Rotation paths and how fast each direction turns (deg/step):
Each turn is a multiple of 5 degrees from 10 to 175, or 0.
Each row of a path follows its step; steps can be skipped.
path 1
step 2: [ -5  11 -45 -35  -1   3   0 -11  17   0 -11  -3  14  25  16  15   2  -3
  10  20  -7  14 -31  20 -19  -6 -11 -10  31  18  13 -21  -3 -22  27  11
   3 -24   5  -9  -8 -45 -11 -22  -5  27 -14  -4   2   5  26   1  20]
step 5: [  7 -13   8 -10  36  -2 -12 -19  -6 -22 -15  17  11  30 -25 -16 -42   9
  30 -13  -4 -10  -8 -44  -3   9  23   8  39  24  13 -23  20 -11   5   8
 -15 -15   0  18   5  15   6 -20  17  -2  24  -8  -2  -6 -13   4 -10]
step 6: [  0  19  -7 -22 -39  15  -5   0 -14 -21  -3 -20   2  -3   5  12 -13   4
 -28  13 -17   3   6   4  -5 -16  -5 -10  35  16  -8 -21 -25   1  41   4
  20  11  -3 -24 -39  -9  20  35  -8  23 -23  24 -17  -8 -11   7 -17]
step 15: [ 14 -21 -25  20  -3   0 -13   0  -5   6  -5  -7  43   7   5  39  11   4
  39   6  -6  33 -12   9 -35  19  -5 -15 -12  12   6  -4  -3   4  36  22
  12 -16  -7  -8 -12 -10  -5 -10  13 -39 -16 -10 -17 -21  21  13   7]
step 16: [ -8  10  46   3  -6  -1 -33  -6 -19 -60  24  19  15 -15  10 -26  -8  13
 -16   1   8   1   1  35   0  -2   1  11 -39   8  -1   6   3  10  -6 -17
 -21  19   2   6 -13   4   0  14  -8 -11  35   1 -21   0  14 -16  -3]
step 18: [ 17  -1  16 -11  22 -22  26  -2   6 -18  -8 -13  -1   4   1  18 -22 -21
   6 -33 -48  -5 -10 -13  26 -11   2 -16  12  30  22   2   2 -11  14  19
  -9   7 -22   5 -23  20  11  -8  17 -10   9   2 -20  37   3  40   0]
step 19: [-10  -5   4  27 -42  22 -12  -5  18  16 -19 -32   2  15  18   1   6  19
 -12  -6  11  13 -28  19 -11  13 -27  -7   2  25 -12   1 -24  27  11  -7
  23  13  11 -12 -32  -4  -5 -12 -29 -26 -20   5 -31   9  -9 -19  -9]
step 26: [-27  -8  16  -9 -10   9  -3   0  -9 -13  24  -8  -2 -16 -28  -7 -12  -4
   8 -16 -48 -18  -8 -46  12  10  10 -53  -4 -14   4  -1 -28  33 -11  15
  17 -12   0 -21  16   4  -7 -19   0 -10  30   6   3  -3  -2 -11   8]
step 31: [ 13  15  11  -8   7 -16  13  26   4  15 -20  -7 -31  -4  43  36  -1 -14
  14  -9 -18  -8 -14  10  25  -5  26  11  15  48   5  14   8  23  14  -9
  12  16  -7  14   9 -18 -10  12 -38 -26   9  -8  -2   4  10  15  26]
Directions:
[  3  -4   0  -5 -11  12   3   3   6   0  -2   9  -4  -4  11  -5 -14   0
   9  -2  -2  -4   9   4   4  -2   3   7   1  -2   1   2  -1  -8   5   3
  -3  -1  -7  -2   2   0   0   3  -8   8  -3  -2  -2  -5   4  -5   5]
100
[ -7  -8   4 -10  -5   0  -7   5  -2   4  -1   7   8  -1  -6   6  -1  -2
   4   6  -8   4  -4   3  -7   7  10   4   0  -4  -4  -6   2  -5  -7  -1
   0  -5   4   7  -4  -7  -6   5   0   3   5   4  11  -5   6   5  -5]
35
[  9  -5  11  -4 -13   1   3  -6  -7   6   2   1  -7   5   0   8  -3  -2
  -2   1   0  10  -4   2   0   4  -8   7   3  -4   0   2  -5   2   0   4
   0   5  -4  -3   0   3   0  -1   3   1  11  -8   1  14  -7   2  -4]
35
[  9  -6   4  -1   4  -4   5  -4   9  -4   3   0   1   1  -3   8   4 -13
   0   1   4   1   3  -2  -1  -1   4   4   7   5   0  17   0   2 -10  10
  -4   0   1   5   2  -7  -4  -2   0   5  -6  -3  -5 -10  -4   1  -4]
110
[ -7  -3  -1   1   3  -4  -7  -2   3  -6   1   6  -7  13   7   3   3   1
   0 -10  -8   9 -12  10   5  -1   3   1   0   0   4   3   4   2   7  -2
  -2 -10   1   6   2  -2   3   8   4  -1  -2   1 -12   1  -2  -3  -1]
25
path 2
step 0: [  8  43  -5   3  11  15  -3  -7  -9 -13  -2  -2 -17  -3 -34 -39  21   5
  11 -11  -4  24  16  -9   6  -6 -33  23  -7   5  28  37 -26  20 -20  12
 -34  22   2 -12   9  30 -48   0  17 -13  18   3 -10  19  -1  11  -9]
step 3: [-40 -13  13 -20  -7  23  -7 -32 -25  34  36  10   8 -34 -13  -4  11 -17
  12 -18   0 -18  40 -10 -16  -2  15  18   7  22   6   2 -14 -27  12 -14
 -17 -22  39  -2 -19  12  14 -19  16  -4  17  20  -6 -25   6 -15  -2]
step 4: [ 20 -24 -13  -2  17   1  10  12  -3   9  17  34  13  -6  24 -14  -4  10
 -21 -31 -13  12 -19  -9  20  37  -7  -1  18 -31  37   7   8  20  17 -15
   8 -26  20 -16   4 -28  22 -18  37   3  27 -22 -34 -11   2  13  20]
step 7: [  9  16  21 -17  12 -25  29  25  23  11  13 -36  -2   1   6  -3  35 -30
  -7  11 -13 -10 -11  17 -19 -15 -26  39  21 -19  27   2 -22  27 -33 -20
  10  -3   3  -9   1 -27  -1 -11  -2   4   4  25   3  14  23  -6 -35]
step 9: [-17  10   1 -13   4  19  -8  22  31  14  26  34   7   7 -43 -15   0 -17
   9  -5  -5 -25  25  -6  34   8 -20 -11  14  29 -15 -35 -34  19  30  -9
 -11 -10  -2   9  26   7 -17   2   2 -19   0  -5  14  -7  25  -2  37]
step 16: [  4  30  -6  17 -29 -46  -5  14   5  16  23  24   4  47   5 -41  -7 -23
  -7  -1 -16 -10  13  17  27  19  18  -2  -1  27  34   8  -4 -34 -17   0
  -3 -19   1  -6  12   0 -14   9  -6   8  28   1 -15 -13  29 -12 -10]
step 17: [ -2   0 -19  -8  30 -23  14  -6  26   5 -35  15  10  10 -13   1  28  24
 -24  18  -6  11  20   5 -17  17 -29  12 -20  -5  -1 -14 -12  -6 -21  21
   1   4 -46  -7 -27 -47  11 -16 -20  15  44 -10   5   4  15  16 -11]
step 24: [ 21 -57  15  27  17  -7   8  -2  10 -17  -9  -7  11  -2  15  -4  13  -9
 -14  26  15   4 -20 -13 -12 -13  28   3 -16 -27 -30 -15  -1 -13  25  14
 -22   1  25 -40   6 -15  -4 -32  -9   1  47  17  -9 -15  19  -4  -9]
step 31: [ 17 -40 -11 -21 -21   5  13  -3  20   3   7  44 -15  21  24  -8 -21   3
 -20  -1   3  20 -14 -29  -6 -21 -13   6   2  -7 -27  -5   0  31  12  20
   9  -5  36 -30  23  12  -5  -8  16  -9 -25 -33   7  -1 -32 -26  28]
Directions:
[  5   3  -1   3  -1   3  -6  -6  -1   2 -14  -6   0   3   0   9  -2  -8
   1   1  -1  -2  13  -3   1  -6  -8   3   3   6   1   2  11   1  -3   3
  -4 -12   2   6  -5   5   2   0   7  -8   3   0  -3  -3  -8   2  -9]
145
[  5  -9   2   1  -2   5  -1   6  -4  -2  -4   0  13  -3   2   2   6   0
   4  -7   2  -5  13   1  -2  -5   3  -3  -1  -5   4  -8  -5   4   7  -5
   9   7   4   3 -10  -4   4   0   4   1   2  13   8  -2   7   3  -3]
70
[  0   4   3   5  -4  -4  -1   5  -9  -2  -2  -1   5   4  -1  -2   4  11
   3  12   2  -3  -3   7  14   1  -2   4  -1  -3   1   4  -3 -10   2  10
  -6   2   8   0   4  -5   5   1   5  -3  -2  11   2   1  -9  -8  -3]
130
[ -5   5  -3   6  -5   9 -13  -4   2   0  15   1  -2   7   0   0   4  -1
   8   1  -6   6   7  13  -4  -3   2  -7  -2   6  -3  -3  -2   4   2   5
  -2  -4  -3  -1   2  -5  -3   6   4   5  -9   5  -5  -7   1   1  -1]
110
[ -5   8  -2  -1   3   7   1   3  -3  10   4   4   1 -10  -2  -1   3   4
  -9   4  -3   0  -5  -1  -4  -7  -8  -3   9   6   9   0   4   6   2 -10
   3  -2  -2   0  10   4   5  -4  11   3   5  11   2   4  -2  -1   1]
10
[  3  11  13   0   6   5   5  -3   4   2  -1 -12   5   2  -2   1   3   2
  -3  -4   7  -9   5   3   2  -2   8   0  -2   0   3   2  -1   6  -2  -4
  -1   5   3   7  10   0  -8   0   2   8 -12  -7  -1   7  -3  -1  -5]
55
[  7   2   3   3   4 -11  -6   7  10  -6   1  -2   0  -3  -8  -6  -6  -5
   5   5   2   1   7   4   8  -9 -11   2  -1   4   1  -4   5  -3  -2  -1
  -3   3 -10  -2   0  -2  -6  -3  -5  12   6   5   5   4   6   0   0]
40
[  9  10  -7   5  -1   4   2   0   3  -1  -1  16   2   3  -5  -3  -4   0
   6  -3   3  -4   5   7  -2   4  -2  -3  -5  -4  12   1   4  -4   0  -3
   2   4   7   5  -1   4   6   9   1   4   7 -11  -2  -1  -4  -5   8]
65
path 3
step 0: [-13   0   0 -19 -13  -8 -41  -5 -36 -10  -2 -15   6  15  20  11  32   6
  15 -11   2  22  12 -13  24  -5  -2   6  -5   6  35  21  33  22  12  16
  13  -4   6  50 -25   2 -45   8  33  10  29 -29   2  28 -32  -4 -22]
step 1: [  7   0  21  18  26 -20  -4  -6 -33 -23  -6  21 -22  55 -23   6  37 -40
   2  34 -28   1 -12 -19  36   6  -8   0  -8 -28 -11   1  -4  25  27 -16
 -16  -3  40   7  14  14   5  10   1   9   3   5  -2  21  24   6 -26]
step 3: [-18  -9 -23  -2  -2 -26 -16  -5  14  11  -6   8 -50 -10  31 -21  10 -16
  -9 -18  -3 -12  28 -39  -6  13  33 -38  16   4  14 -12 -12   8 -23  -6
   0  -9  12  49  20   3  23  27  16  19  -6 -38  15  -5  13  29  31]
step 8: [ -9  39   3  10 -10 -33  11  12  10 -11 -20 -27  -4  -5  -2  35  27 -44
 -12 -36 -33 -46  13  -2 -18  35   0  24 -39   1  18 -12  -1  13  12  -9
   9   7   1 -19  13  33   9  20  11  22  -4  -4  -9 -33 -15   9  11]
step 10: [-14 -16   1 -37  15 -32 -24  -7 -28  -6 -11   3 -28   4   3 -16 -17  13
 -10   7 -23  12  33  -9  25  16  35  38 -47 -12 -33  19 -15  35  -4 -11
 -30  14   4  14   6   0 -11 -28  15  -4   7  15  19 -12  17  25 -27]
step 12: [ 10 -26  27 -43  14 -11  -4 -10 -11  18 -21  20  -6  45  16  -9  -3  -3
  15  19   9   7   0 -17 -12 -10 -10 -38  25  12  44  -6  -2   9  -1 -47
  -5  24 -20  16  40   7 -16  24  30 -10  -3  -8 -26  -5 -19  29   7]
step 22: [-36   1  -6  -2   5 -21 -10  17 -24  -1   4  38  28  12  17  -5 -15   1
  -8 -13  10 -15  -4 -15  17  12  15 -12 -19  36 -26  -3 -28 -16  26  14
  27  -5   6  24  43  -2 -19  17  33  -5  14 -20 -22 -27  57  17   3]
step 23: [ 17 -21  10   3 -10 -13  26 -16   4 -17 -24  14  31  20  11  18 -31  16
   8   5   2  25   1 -13  27 -12  30  27 -22 -12  10  52 -21  10   9 -27
 -33 -32 -20  19 -11  16  -5  14  11  -6  23   1 -17 -56   2 -12  -7]
step 27: [-28   4  -4  -6 -11 -13   8  23 -51  -8  16 -19  -2  21  13   1  26 -14
 -45   9  -7   0  21   1  12  14  18  21  -7  -6  30 -25  -2   6  14  34
  35   8  15  30 -10  18 -25  22  29  21  26   8  10  11 -40  -5 -36]
Directions:
[  9   0   3   6   0  -1   4  -1  -2   0  -9  -2   1   5   1  -1   6  -1
   2  -1 -11   1  -4   3  -6   0  -4  -4   7   2   0  14   5   0  -1  -2
  -8  -1  12   0   6  -4   6   8   1   4  -1   2 -16  -4  -4  -5   9]
65
[ -3  -6   0   0  -9  -6  -2  -4   3  -1   4  -2   8   1   2  -3   3   8
  -6  -5   7   7   0  -2  -2   0   3  -9  -6  -8   0   8  -8   4  -6   0
  -4   7   8   4  -3   6   3 -11   0   9  -7 -10  -5   3   1  -6  -5]
110
[  4   3  -7  -1   1  -4   6   4   1   0  -1  -5  -3   0   6  -5  -3  -4
  -3   1  -2   5  -5   8  -2  -1  -7 -11   0  -2  13  -6  -3  -2   4   3
   5  15   0  -6  -9   0   4   5   9  -2  -4   2   4 -12  -3  -3  -6]
115
[  5  -8  -2  -6  -7  -6  -5  -5   1   4  -4 -11  -3  -3  -6  -1   4   4
   1  -1  -2  -2   4   1   2   3   4   4  -6   0  -2   4   9   9  -5   3
  10   2   2  -6  -4  -4  -5  -1  -9 -12   2  -4   1 -14  -5  -1   5]
135
[ -4   0   0   1 -12   7   8  -1   7   8  -3  -4  12  -4  -4   4   1  -2
   9  -7   1   2  -5  11  10  -5   4  -1   2  -9  -5   0   2  -3  -8  -1
   4   0  -3   0   2   3   1   9   7   4   2   6   1  -3   4   8   1]
40
[  2  -4  -8  -2   4   5   6   2  -8 -11   6  -3  -2  -4   4  -3  -6  -1
   0   2   1   1   4   3   8 -14   5  -3   3   1  11   7  -1   3 -12   0
   0  -7  -1   1   4  11  -2   7  -9  -2   1  -5  -2   2  -7  -2  -2]
160
[  4   0  -3 -10  -3  -3  11   5   1   6   1   5  -6  -8  -8  -3  -4   2
   0   5   6   4  -2   3  -2   5   1   4   1   8   2   6   1  -5  -6   9
  -9   1   3   9   4   3  -4  -8   9  -2  12  -1   0  -7   8  -4  -2]
60
